Each path below is one point turned by a fixed rotation once a step. After each direction that follows a path, write how fast that rotation turns it, in degrees a step (0 if it stays still).
Each turn is a multiple of 5 degrees from 10 to 175, or 0.
Each row of a path follows its step; steps can be skipped.
Path 1:
step 0: +0.81; -0.83; -0.13; +2.43; +2.76; -2.52; -0.35; -2.30; +2.50; +0.67; -0.71; +0.21; -0.32; -0.61; +1.86; +2.67; -1.61; -0.05; -1.72; +2.46; +0.52; +1.43; +1.75; -0.52; -0.48; +1.08; -1.28; +0.85; -1.45; +0.31; -0.24; +0.08; +0.15; -0.11; -1.86; -0.14; +0.03; -1.12; +1.08; +1.15; -0.85; -0.33; +1.25; -0.39; +0.40; +0.79; +0.93; +1.41; -0.64; -1.01; -0.28; +1.40; -0.14; +3.66; +0.37
step 1: +0.18; +0.38; -0.01; -2.81; +0.71; -0.75; -0.47; -0.74; +0.39; +1.15; -2.28; +2.76; -1.09; +0.41; +2.61; +1.54; -0.45; -0.67; +0.85; +3.33; -0.11; +1.26; +0.27; -0.29; +1.11; +0.58; -1.35; +2.03; -1.81; +1.03; +1.43; +0.63; +0.53; +1.71; -0.46; +1.10; -1.34; +1.10; +0.06; -1.00; -1.14; +0.58; +2.66; -1.58; +2.46; +1.38; +0.55; +2.03; -0.74; -0.76; +0.81; +1.08; -0.46; +0.62; -0.91
step 2: -0.76; -2.20; +1.59; -1.28; +0.13; +0.62; -1.37; +0.11; +2.60; -0.74; -2.20; +1.69; -3.94; +0.75; -0.69; +1.96; -1.54; +0.04; +0.24; +0.33; -0.79; -0.94; +0.97; +1.28; +0.34; -1.69; -0.29; +0.74; +0.58; +2.00; -0.71; +2.00; +1.92; +2.40; -1.42; +1.18; -0.54; +0.07; +0.46; -0.60; -1.15; +2.30; +1.38; -1.78; -0.32; -0.63; -0.15; +1.16; +1.00; -0.82; +1.23; +0.69; -0.63; -1.40; -0.20
step 3: -0.89; -0.64; -0.81; +1.59; +0.78; +0.00; -0.03; +0.68; +3.08; -1.37; +0.06; -1.45; -1.91; +1.89; -0.82; -0.62; +0.35; +0.33; -0.29; -2.25; +0.24; +1.98; +0.50; -0.83; -0.23; -0.77; -1.27; +1.23; +0.52; -0.57; +0.44; -0.36; +0.78; +2.06; +0.19; +2.73; -0.09; +0.95; +1.63; -1.14; -1.35; +0.76; +3.65; -1.29; -0.44; -0.14; -0.96; +0.74; +3.58; -0.41; +1.60; +1.66; -1.28; +0.15; -1.14
step 4: -0.87; -3.11; -1.27; -1.10; +3.01; -1.19; +0.91; +1.32; +2.98; -0.86; -0.82; -2.06; -0.51; +1.81; +0.35; -1.54; +0.30; -1.55; -2.40; -1.90; +1.04; +1.42; -0.96; -0.40; +0.70; +0.58; -1.89; -0.05; -2.27; +1.00; -1.29; -0.22; -0.22; +0.69; -0.25; -0.85; +1.28; +1.38; +1.55; -0.85; -0.09; +1.52; +0.78; +1.14; +0.67; +0.76; +1.24; +0.92; -0.33; +0.57; +0.18; +1.05; -2.11; +0.86; -1.27
step 5: +0.26; -3.07; +0.23; +0.34; +2.72; -3.16; -0.05; -0.08; -0.63; -0.48; -0.21; -0.19; +0.90; +0.23; +0.30; -0.53; +1.38; -1.13; +1.24; +0.49; +2.60; +1.11; +1.24; +2.15; +1.84; -0.93; -0.27; +1.80; -0.86; -0.17; -1.16; +0.63; +0.07; +0.88; +1.52; -1.13; -0.20; -0.02; +0.18; +0.24; -1.02; +2.42; -0.25; -1.40; +0.25; +0.92; +0.74; +1.37; -0.04; -1.80; -0.93; -0.45; -3.40; +2.11; -1.92
step 6: +0.43; -1.61; +3.99; +1.11; +3.74; -0.72; +0.82; -0.64; +0.34; -0.33; -1.95; -0.30; -0.51; -2.32; +0.19; -0.42; +0.88; -2.78; -0.21; +1.41; +0.56; +0.06; +1.19; +1.37; +0.46; +0.31; -0.26; +1.45; -1.17; -0.28; -0.64; +1.18; -0.31; +0.68; +0.81; +1.07; -0.22; +1.44; -2.01; +0.13; -0.15; +0.42; +1.02; -1.91; +1.07; +0.46; -0.90; +1.14; +1.20; -1.09; +0.95; +0.50; -0.72; +1.68; +3.06
step 7: -0.33; +0.73; +2.61; -1.05; +1.40; -1.63; +0.14; +0.41; +1.41; -2.02; -0.84; +1.61; -3.06; -0.52; -0.67; +0.24; -0.97; -2.81; -0.83; -0.82; -0.09; -0.78; +1.41; -0.67; -0.53; +1.52; -1.38; +0.59; -0.07; +0.42; +1.59; -1.20; -2.71; +1.07; +1.43; +1.47; -1.34; +0.57; -1.09; -0.01; -1.48; -1.37; -0.31; -2.09; +0.74; +0.86; +0.90; +3.74; +1.01; -1.29; +0.06; +0.17; -0.55; -0.44; -0.55
step 8: -0.20; -0.38; +2.25; +1.64; +0.39; -0.22; -0.28; -1.65; +3.03; +0.58; +0.22; +0.51; -2.29; -0.16; -0.03; +0.54; -0.20; -0.16; -1.63; -1.96; +1.89; -0.49; +0.23; +1.31; -0.17; +2.24; -1.93; -0.17; -0.28; +1.89; +1.25; -0.02; +1.22; +1.77; -0.86; +0.99; +0.83; +1.47; +0.04; -1.67; -2.74; -0.74; -0.62; +0.47; +0.43; +0.21; +0.21; +1.07; -0.38; -4.01; -0.97; +0.38; -0.14; -1.25; -2.41
step 9: -0.20; +0.79; -0.51; -0.06; +3.35; +0.50; +0.49; -1.93; +1.20; +0.30; +0.14; -0.79; +0.07; +0.55; +0.73; +1.70; -0.53; +1.47; -0.55; -1.79; +0.33; +0.66; +0.01; +0.16; -2.32; -0.39; -0.28; +1.52; -1.05; -0.68; +0.67; +1.65; +0.49; +0.83; -2.22; -1.96; +1.31; +2.19; +0.06; -1.09; -1.27; +0.05; +1.48; -0.29; -0.89; +2.50; +0.86; +2.19; +1.65; -3.45; +1.12; -0.17; -0.75; +1.39; -2.43
Speeds:
-0.17; +0.07; -0.50; +0.87; -0.13; +0.00; +0.24; -0.07; +0.05; -0.14; +0.09; -0.19; -0.23; -0.21; -0.32; -0.37; +0.24; +0.15; -0.79; -0.77; +0.16; +0.58; +0.28; -0.45; -0.20; +0.26; -0.33; -0.02; +0.07; +0.27; +0.23; +0.52; -0.41; -0.06; -0.34; +0.23; -0.29; +0.24; +0.83; +0.29; +0.55; -0.35; -0.35; +0.50; -0.24; -0.29; -0.19; +0.26; -0.64; -0.25; -0.17; +0.62; -0.08; -0.24; -0.80 : 80
+0.22; +0.28; +0.29; +0.48; +0.00; -0.04; +0.38; +0.63; -0.48; -0.17; -0.21; -0.09; -0.43; +0.48; -0.47; -0.41; -0.11; -0.14; +0.44; +0.10; +0.08; +0.52; +0.16; -0.11; -0.43; -0.67; +0.00; -0.40; +0.28; +0.14; -0.62; +0.12; +0.03; +0.26; +0.42; -0.09; -0.14; +0.45; +0.12; -0.05; -0.30; +0.41; +0.42; +0.70; +0.85; -0.43; +1.18; -0.21; -0.15; -0.13; -0.17; +0.20; -0.19; +0.15; +0.36 : 35
+0.28; +0.31; +0.10; -0.39; +0.56; +0.64; -0.14; +0.00; +0.27; -0.54; +0.35; +0.11; -0.51; +0.03; -0.05; +0.16; +0.28; +0.62; +0.69; +0.23; +0.36; +0.70; -0.59; -0.05; +0.72; +0.15; +0.45; -0.07; +0.39; +0.21; -0.10; -0.02; -0.52; -0.13; -0.13; +0.36; +0.44; -0.10; -0.26; +0.45; +0.57; -0.73; +0.03; +0.35; -0.31; -0.64; +0.14; -0.34; -0.37; +0.05; -0.06; -0.67; -0.10; +0.23; -0.04 : 0
+0.36; +0.25; +0.17; -0.18; +0.07; +0.52; +0.12; -0.08; +0.22; +0.13; +0.19; -0.28; -0.52; -0.11; -0.77; -0.57; +0.20; +0.14; +0.35; +0.24; -0.26; +0.07; +0.44; -0.40; -0.20; -0.72; +0.45; +0.65; -0.33; -0.54; +0.32; +1.01; +0.10; -0.01; +0.12; -0.23; +0.24; +0.23; +0.05; -0.05; +0.02; +0.53; -0.54; -0.89; -0.46; -0.39; -0.37; +0.40; -0.23; +0.06; -0.03; +0.07; +0.22; -0.07; +0.55 : 95
-0.52; +0.10; -0.47; +0.07; +0.00; +0.42; -0.75; +0.47; +0.14; +0.30; +0.74; +0.10; +0.13; +0.30; +0.49; -0.17; -0.33; +0.16; +0.35; +0.25; -0.39; -0.15; +0.34; -0.40; +0.39; -0.20; -0.25; -0.33; -0.15; +0.26; +0.43; +0.21; +0.25; -0.04; -0.89; +0.35; +0.17; -0.07; +0.06; +0.25; +0.56; +0.80; +0.57; -0.08; +0.01; -0.08; +0.32; -0.10; +0.18; +0.01; +0.31; +0.41; -1.00; -0.45; +0.20 : 40
+0.17; -0.05; -0.63; +0.18; +0.39; -0.64; +0.75; +0.26; -0.03; +0.79; -0.12; -0.03; -0.04; +0.10; +0.24; -0.16; +0.55; -0.36; -0.23; +0.30; +0.29; -0.01; +0.09; +0.07; +0.46; -0.60; -0.43; -0.27; -0.19; -0.18; -0.42; -0.28; -0.55; -0.64; +0.05; -0.07; -0.19; -0.26; -0.22; +0.59; +0.01; -0.07; -0.30; +0.21; -0.26; -0.46; -0.58; +0.30; +0.38; -0.25; -0.34; -0.38; -0.67; -0.30; +0.83 : 55
-0.16; -0.10; +0.12; -0.93; +0.78; +0.73; +0.91; +0.20; -0.56; -0.01; -0.18; +0.01; +0.35; +0.07; +0.43; -0.22; +0.28; -0.16; -0.17; -0.03; -0.32; +0.26; -0.49; -0.22; -0.35; -0.03; -0.10; +0.20; -0.20; +0.36; +0.14; -0.17; +0.00; -0.47; -0.43; -0.23; -0.04; +1.08; -0.17; +0.02; +0.27; -0.15; +0.19; +0.02; +0.50; +0.02; -0.36; -0.07; +0.10; -0.19; +0.66; +0.49; +0.47; -0.47; +0.06 : 140
